One turning vector, and how many steps it has turned
The counts run from 0 to 407.
[-14 -13 -12  -4  14  -6  -8 -10  13  -2   5  -5  -8 -29  -3  15   2  10
  15 -13   0 -11  13 -12  13 -22  -5  17  16   6  -9  16  25  -1  -4  10
  -5   0   4  -3   2  -3 -13 -11   8  -6 -24   2  17 -11 -21 -11   8  -3
   6  -9  -4 -19  15   2  16 -17   5  -8 -26   7 -14 -27] -> 406
[-19   2  -6  -1   0   5  -4  10  20 -28 -15 -25  -4  20  -4   7 -12   3
 -12  20  25   4   8   7  15   9   4   9 -11  15  11   7   2 -18  -1 -10
  -9  17  -6   0  -2  -5 -26 -11  -6  -7   6   0   7  21 -16 -21   1  -3
  14   4  -3   5  10   6  -1   4  -3   8  -8 -14  -5  -9] -> 224
[-13 -11  18   8  10  -4   6  13  14 -40  -2 -13 -18  11   0   8  -6 -13
 -10   8   7   1  -2   3  14   1  -9  15  -8  -1  -5   7   2  -6   7 -14
   0   1  -1   6  -3   3 -33  -5   2 -13  12   5   3  32   2 -23  -3  -9
  22  -9  -4  -1  12  -9  12  17  -2   6   1 -16  -1  -3] -> 66
[ -1  -2   1   2  10 -15   1 -15  12  -5  15   0  -5 -13  -4  20  -5   0
  20   8   9  -1  20 -17  24 -11  -6   8   5 -10   9   9   6 -20   2   2
   0   3   4  -3  -6  -2 -27  -5   6  -6 -24  -2  18  11 -16 -10   7   2
  11 -13 -38  -3   6   2  -4 -16   4  -6  -7  -2   3 -14] -> 273
[ -6  -3   8  -6  11  -5  -5   1   4 -15  19 -16  -5  -4  -1   3   2  -1
  -7 -10  18   8  10 -15   3 -14  12  14  16   2 -11  25  25  -5  13   1
   5  -1   8  13   4   0 -39  -4  10  -6  -5  10  25  -1 -23  -6   9  -1
  17  -9  -9 -19   7   0   9  16  10 -10 -14   7 -16 -10] -> 332
[-11  -4  -2   1  -7   2   9  -6   8 -26 -16  -7  15  -4  11  19 -29  -4
 -10 -15   3   8  12  -9  13  -7  -9  19   0  13  15   7  -5  -8   0 -17
  13   4  -4  -2 -10 -12 -13 -14 -14  -6  -8  -3  15  -3   3 -10   5 -37
  10 -10  -5  -4  -2   0  12   7   4  -9  -5 -22  -5  -6] -> 118
[-15   1   6  10   9   2  -2  -7   5 -14  -4   2 -13 -27  10   1  -8  -8
   4 -13  10  -8   8   2   1 -10   2  14  -1  -8 -15   1   1 -22  -8 -23
   8   4  -1  11   5  -7 -22   1   8  -5  -2  23   5   9 -24 -14   4 -13
  17  -8  -6   2  18  16  17 -25   5 -17 -16   7  -5  -1] -> 392
[  6 -18 -11   0  -4  -9  -5 -17  15 -12   0  -5   1  -2   1  21 -24  -2
   8  11  11  -7  36  -5  11  -7  -8  15  -1   3  14   8   5  -6  -5 -14
  -1   9  12 -20  -9 -11  -8  -1 -21  -5   3   3   4   3  -3 -15   7 -21
  14 -14 -16 -18   3  -7  19  -6  -3  -5  11 -16  18  -4] -> 46
[-10  11   9 -17  -5  12  -9   0   9 -15 -11 -23  -5  20  10   3 -21  -1
  -6 -10  17  -8  22  -4   6  -5  -8  10 -12  19   9   6  -4 -15  -4 -14
   9  15   2   8  -7 -15 -28  -6 -22   2   5   5   8   2 -14 -14  -1  -8
  24  13  -4 -12   9   2  11  11  -8   6  -1   3  -4   1] -> 383
[-12  -1   6  -5   0 -13   5 -13  18   1 -12   0   4 -20  -3   6  -1   8
  -1   0  14  -2  21  -9   8 -12  -9  11  -2   9 -10  -4  -6 -23   4  -5
   9  10  -6   3  -1 -12 -15  -9   3 -15 -25  15  13  -6 -11 -20   3  -6
  10  -9 -16  -4  20  -9  14 -33  -4  -1 -11  -7   0 -21] -> 307
[-28   3   0  15   2 -16  -5  -4   6 -26 -21 -12   3   4   4   2 -17  -7
  -6  -5  14  -3   0  12  12   8  -4  12  -5  -5   8  15   3  -3   1 -15
  -6   4  -8  -3  10  -6 -21  -4  -1 -15   7  -9 -10  35   8 -17  -1  -8
  11  -8  11 -11   9   2  -4 -10  -4   1   4 -21  15 -10] -> 289
[-20   4  21  -2  12  -4  25   0   6 -14  -7 -14   3  -6  21   1   8   0
  -7   2  17   7   5  -6  10 -17   3  11   7   6 -16   4  11 -11   3   6
  23  -2   3  13   2  10 -21  -3   8 -26 -13  11  27   2  -7 -12  -1  -9
  17 -23 -17   1  11 -13   7  12  10   0  -9  13  -5  -9] -> 69
[-11 -32   9   9  19  -1  -9  -3   9  -8 -11 -12 -18  -2  -2  18  -5  -3
  -6  11  17  -1  21   8   8  -3  -7  11  -4   9 -13  -7  10  -7   9 -12
   7   4   3  -2  -4  -7 -11  12  -9  -5  -6  -2   4   3   5 -22  -2 -15
  28   1  -7 -12  19 -19  30 -10 -17   6   9   2   9   2] -> 304
[  0  -5   9   1  -3  17  -3   0   1 -29   8 -12 -12  -7  -1   8  -9  -8
  -6   1  24  -3  10 -10  14   4  -4  13   5   6  -7   9  13 -12  10 -21
   3  14   8  17  -3  -8 -38  -4  -7  -3  -2  19  12  14 -28  -2   2 -10
  12  -5 -12   4 -12  11   3  11   8  -9  -3   9 -19  -3] -> 259
[-13  -9  -1   4 -11  23   3 -12   0 -11  -9 -11   4 -17   9   9 -19  -6
 -10   0  21  11   1  -6   9 -11   4  18   9  15  -7   8  16 -18  19  -4
  11   6   3  21  15  14 -20  -9  -3  -6 -17   0  16   8 -10   7  -1  -1
   5 -21  -4  -7  -2  21   1  19  14 -11  -5   9 -19 -22] -> 261
[-35   8  -7   7   7 -14  -8  -2  17 -17 -11  -8   4   7  11   1 -13 -14
  -9 -26  12  11  -1   6  -2 -11   6  23  10   0   1  14  22   0 -12 -16
   4  12   5 -10   1  -3 -13 -11 -10   3  17   5  17   7 -18 -21   2 -13
  16  -3  -1 -19   0   5  15   4   2  -1  -8 -16  -3   0] -> 59
[-14  -9 -11  -5   1   2 -26  -9   6  -3 -11 -22 -16 -15   5   6 -22   5
  -5 -30   1 -15   1  -6  13 -14 -16  23   5   9   8  18   4  -6  -7  -9
  -8  -3 -18  -8   5  -9 -19 -13 -15   4   2  -5   0  12  -5 -18   0  -3
  19   6  18 -21  10   8  12 -12  -3   1 -12   7  -7 -18] -> 249
[-35   0  11   6   7  13  -3  -5   3  -1 -18 -12   0   6   8  16 -25 -16
   2 -12   8  -5  18  -3  27  -8   9   0  12  10   7  11  15  -4  -1  -6
  25  14   8  -1 -10 -10  -4  -3  -5  15 -14 -12  15   4 -13  -4  14 -16
   4 -10 -13  -1  -6   3  -1   9   4  -6 -13   4 -11  16] -> 351
[ -3 -27 -10  10   3   1  -7 -12  24 -13  -1   0   0 -16  -4  27 -20  -4
  11  19   9  10  19  -1   1  -3 -13  23  -1 -12   5   1  29  -5  12   5
   1  15   8 -12   1   1  -8   4 -16  -5  -5 -10  13   1 -13 -13  11 -14
  16 -14 -12 -20   5  -2  22   2  -5   5   3 -13  12 -10] -> 270
[ -8  -3   3   1  21   8   5 -15  19 -18 -16  -3   1 -12  -7   1  -9  -4
  13   5  14  -9  15  -7  10  -9 -20   6 -15  13  -8  -1   3  -9   1  -7
  15  14   3  11   2 -26 -17   6  -7  -3 -31   2   2  15   0   0  11  -4
  10  -4 -19  -2  22  -3   9 -27   2  -1 -24  -7   2 -14] -> 82
[-11  -4  -1  -1  21   2  -3 -11   6  -7   2 -20   6   5   8  11 -10  -9
  13   5  11 -13  27  -1  31 -11  -1 -12  14  10   3  25   8  -2  -7  -4
  21   3  13  -1   4  -8 -23   0  -9  -3 -12  -9   6  18  -4   8  10  -7
  14 -17 -23 -16   7 -10  -8   2   5  -3 -10   4   6   7] -> 279
[-23  -3 -15   6   3   7 -17 -21   7  -4 -11  -5  -3 -25   8  -6 -27  -9
   0 -15   9   1   7  -1  -1  -8  -6  12   1   8 -15  11  18  -8 -15 -13
  17   7   8  11  25  -3  -4   4 -10   7  -5  15  15   3 -12   0   5   2
  13 -11  -3 -17  15  27   3 -30   5 -20 -10   2  -3 -10] -> 320
[  0 -20   8   4  -2   8   2   4  21 -19  -4  -7   8  11  -6  23 -15   1
 -19   2  17  18   3   2  -2  -3  -1  13   5  12  -5   9  14 -11  32 -13
   4  19  -4   6   1  -8 -26  -3  -5   0  -8   4   9   2  -4   5  -6 -19
   7 -16  -9 -10   8  -6  21  19  -9   4   3 -17 -18  -9] -> 33
[-18 -10  -6   1   3  11 -17  -4   8 -11 -18 -18 -15  -8   4  10 -32  -5
   1 -32  -5  -5  -2  -1   8  -3 -22  25   4  12   2   4   8   1   0 -18
   1   0 -10  -1   2 -12 -12  -7 -21  12  10  -3   4  12   2 -15   2 -12
  19   3  16 -16   1   5  13  -7  -7  -2  -2   1 -13 -11] -> 250
[-18 -24   0  -1 -17   3 -14  -7   8   5 -10 -18   6 -10   8  25 -17   8
 -12   3  15   7  15  -7   5 -10  -5  19  10  18   5   5  14 -11  16   4
   6   4  -5   2  11  12  -4  -4  -4 -10 -15 -11  17  -5  -3  -3  -1  -8
  14 -20  -2 -27   5   4   9  12 -12  11  10   8  -6 -18] -> 38
[-18  -1  16   0  19   0  -9  -7   9   2 -10 -12 -19 -10   2  10   3   1
  14  -8  16  -5  13  -7  17 -15  -6   8   9   3  -8   1  16 -15  -1   6
   1  13   0  -1 -10  -2 -20   2   5  -2 -18  -2  22   9 -24 -26  14   5
  25   5 -16  -2  15 -12  10  -5  -1  10 -18  23  -1  -3] -> 75
[-16  13  15  13   9 -10  16  -7   3 -24 -12 -16   7   7  18   2   0   6
 -13   0  32   0  15  -1  14   3  10   0   2  -1 -18  19   4 -18   3 -19
  10   4   9  14   6 -11 -31  -8   2 -25  -5  17   4  16 -16 -10   1  -7
  10 -17  -5   7   7  -4  -3  -5   8  -9  -7   6   0   0] -> 293
[-14   2  -2  -5  -6   6   9 -18   1  -1 -10  -5  13  -9   5   5 -19  -5
   5  -9  16   5  24 -14  21 -13  -7   6  -3  15   4  12   0 -15  11   6
   6   2   7   2   0 -10 -28  -1  -5 -12 -39  -8  12  -1 -10   3  10  -1
   4 -15 -17 -10   6  -1  -1  -5  23   3 -12   0  -4  -9] -> 346
[-19 -14  -4  13  -1  -3   3 -13  -8 -17 -12  -1   0 -27   4  18  -5   0
 -14   2  20   8  16   0  16   1   6  10   8   2 -12  10  13 -22  16 -19
   0  -5  -5  13   8   2 -30   1  18 -26 -16   7   9   7  -7  -4  -3 -14
   1 -25   7   4  14  11  10 -15  -3 -12  -4  -4  -9 -18] -> 30
[-13 -32   1   4  20  14 -10  -3  20 -12  11 -15 -22 -10  -9  16  -7  -9
   2   2   3  -4  14  -4  13 -15  -5   3   9  20 -21  15  32   2   6   4
  13   2  13   3  10  -1  -8   1  -5   3 -10   2  22  -4   2  -3  16  -7
  17 -10 -17 -17  12 -10  15   2   2  -7 -13  14  -8  -5] -> 404
[-33   6  -7  10   8 -18  -4 -13  -1 -13 -23  -3   2 -11  15  -4 -14  -4
  -3  -7  17   7   7  11  21   5  -1   7  -1   0   3  22   8  -9 -12 -14
  -8   1   0 -10  13   4 -22  -6   2 -18  -2  -9  -3  32   4 -26   6   0
   6 -12   9  -1   9   8  -4 -21   7  -6  -3 -16  14 -11] -> 288
[-13  -3   0  15  11  -2   7 -17  18 -27 -17  -3   0  -3   0   5 -11 -10
   0  12  31   4  17  12  18   8 -10   2  -2  15 -16   3   9  -7  -3 -12
   6  14  23  10   9 -19 -14   9 -13  -5 -12   8   6  25 -14 -12   6   0
   9  -4  -4  10   7   1  -2 -28   9  -8  -2   0   6  -5] -> 220
[-27  10   9 -10   3  19 -10  -5   1   7 -15 -15  -5  -6  13  -6 -21 -17
  -8 -21  17   2  13 -11  11 -10   2  14  -2  27  -6   1   1 -12 -11  -4
  24  13   4  21  11  -7 -13   4  -9   9 -13   5  19   4 -10  -4   8  -1
  23   1  -8  -8   5   9   2   1  -4  -3  -3  15 -10   8] -> 385
[-14  -6 -11  -2  18  -6  -6  -8  14 -22 -11 -22  -7  11   0  11  -8   5
   4   4  13 -11  19   6  10  -4  -1  14   3   6  -2  12  26   3 -16   3
  -3   6  14 -14   0  -6  -2   1 -17  -4   6 -10  10   5  -3 -30  16  -4
  25   1   8 -14  19 -16  15   1  -7  10  -2   6  18   1] -> 145
[-34   5  -9  12  12  -9   6  -8  16 -14 -34  -5   2  -1   6  10 -14   0
  -6 -12   4   4   2  14  16  -3  -4  14  11  12  -2   8  15   8  -9  -8
   5  14   1  -9  -4  -5   7 -15 -12   6   1  -9  14   3  -3 -25   5 -20
   6  -1   9   2   4  -6  16 -12  -2   0 -13 -12  -3  -9] -> 217
[ -7 -29  -1   0  15  22  -4   6  11 -14  10 -24 -21  -5  -5  17  -5  -7
   0  10   1  -9  15  -1  10 -15  -9   4   5   5  -6  18  30   2   5  -5
   8  -3   6  -4   3   4 -16   0  -4   1   7  -4  12   1   3 -11   8 -17
  16 -13  -6 -17  13  -9  20  11  -4  -1  -4  12  -5   0] -> 403
[-12  -1   6   1   4   2  19   5   3 -19 -13 -20   6 -14  21   0   7  10
  -9   7  20  -3  15  -2   3 -16   0   7   2   3  -9  13  11 -20   0   6
   6  -3   5   3   1  12 -21 -10   2 -25  -8   2  20  -3  -5 -25   2  -4
  17 -22   0  -7  18 -14  11  12   9   0 -12  18   7  -9] -> 70
[-30  -6   1   8  19  -7  -4 -11  -3   1 -13 -15 -13  -6   2   6  -8  -1
   8 -14  14 -11  15   7  32 -11  -4  -5  13  15  -7  22   8 -10 -11  -1
   0   9   7  -3   2  -8 -12  -3   0  -2 -18 -15   5  18  -4 -18   6   1
  10  -3 -10  -9   6   0  -3 -17  14   2 -23  16   4 -17] -> 214
[-19   2   7  13   0   2  13  -8   7 -22 -20 -26  10  -4  18  -2  -3   6
 -18   4  35  -4  11   3   6  -3   3   4  -4   2 -15  17   5 -23  10  -8
   3   5   8  15  18  -1 -22   0  -4 -23  -1   3   2  18  -4  -4  -7  -2
  13 -18   9  -5  12  -2  -1   5  11  -2  -5  13  11  -6] -> 294
[-21 -16  -4  -6  -6  16   2  13  13 -14   9   1 -17  -4  -9   5  -5 -20
  -6   3  11   7  13  -8   3 -15  -9  12 -13   0   3   6   9 -12  20 -20
  -4   9  -1   4   4   4 -31 -12   4  -1   5  11  19   9 -10 -17  -1  -9
  11 -11 -11  -4  11   6  23  -9   3   6   8 -10 -15  -5] -> 396
[ -7  -5 -23  -7   0 -11 -12 -18  13 -21 -14  -5  13 -15  -3  11 -17   9
  -1 -17   0   6   9 -11   5 -10   2  27  11  16   1  11   9   0  -4  -8
  -1  -1  -6  -9  -3 -13  -9 -17 -10   1 -11   2  16 -11  -6 -12   9 -15
   3  -7   6 -15   9  19  16 -14   1  -7 -10 -16 -10 -28] -> 183
[ -7  -9  -4  -8   7  20  -8  -8  11  -6   7 -22 -11  17   2   4 -15 -16
  -4  -9   8 -15  22 -16  13  -3  -9   6  -6  18  -9  16  12   0   9  -9
  11   3  15   6  15 -16 -28  -2 -25   2  -6  11  13   0   1   3   6  -5
  21  -2  -2 -20  18 -10  13  -4  -8  -6  -1  20  -2  12] -> 245
[-35  -7  11   9  19   3  -7  -1   7  -9 -14   2 -14  -4  -3   8 -18 -25
  -7 -16   1   9  -7   5   2  -8  -4  19  -1  11 -10  -3  10  -5   2 -23
  16  11  -1   2   1 -10 -16   4  -3  11   4  13  13   5 -11 -12   3 -21
  22   2  -7  -2  15  12  22 -14  -6  -7 -11 -16 -11  13] -> 390
[-26 -10   3  -2  17  10 -22   8  16 -12 -15 -11   0   7  -1   8 -12   3
  -3  13  11   7  -1  10 -10  -6   8  14  -1   8 -11   3  17  -1   8  -5
  13  13   3   1  13  -1  -6  18   7   6   5  -1  17   6 -16  -6  -1  -9
  22   4  -5 -15  33  -4  18  11 -21   9  -5 -21  -1   3] -> 231
[-21  -2  -8  -6  16 -11   8 -12  17 -14 -19 -27   4   0  19  14  -3  14
   2  -1  11  -5  16   0   9 -11   7  15   9   7  -1  10  24   2 -17   9
   4   0   7  -8   0  -1  -1  -9  -8  -9   1 -11  19  -5  -5 -37   8  -8
  18  -7   7 -17  21 -13  13   0  -6   0 -13   8  13 -11] -> 144
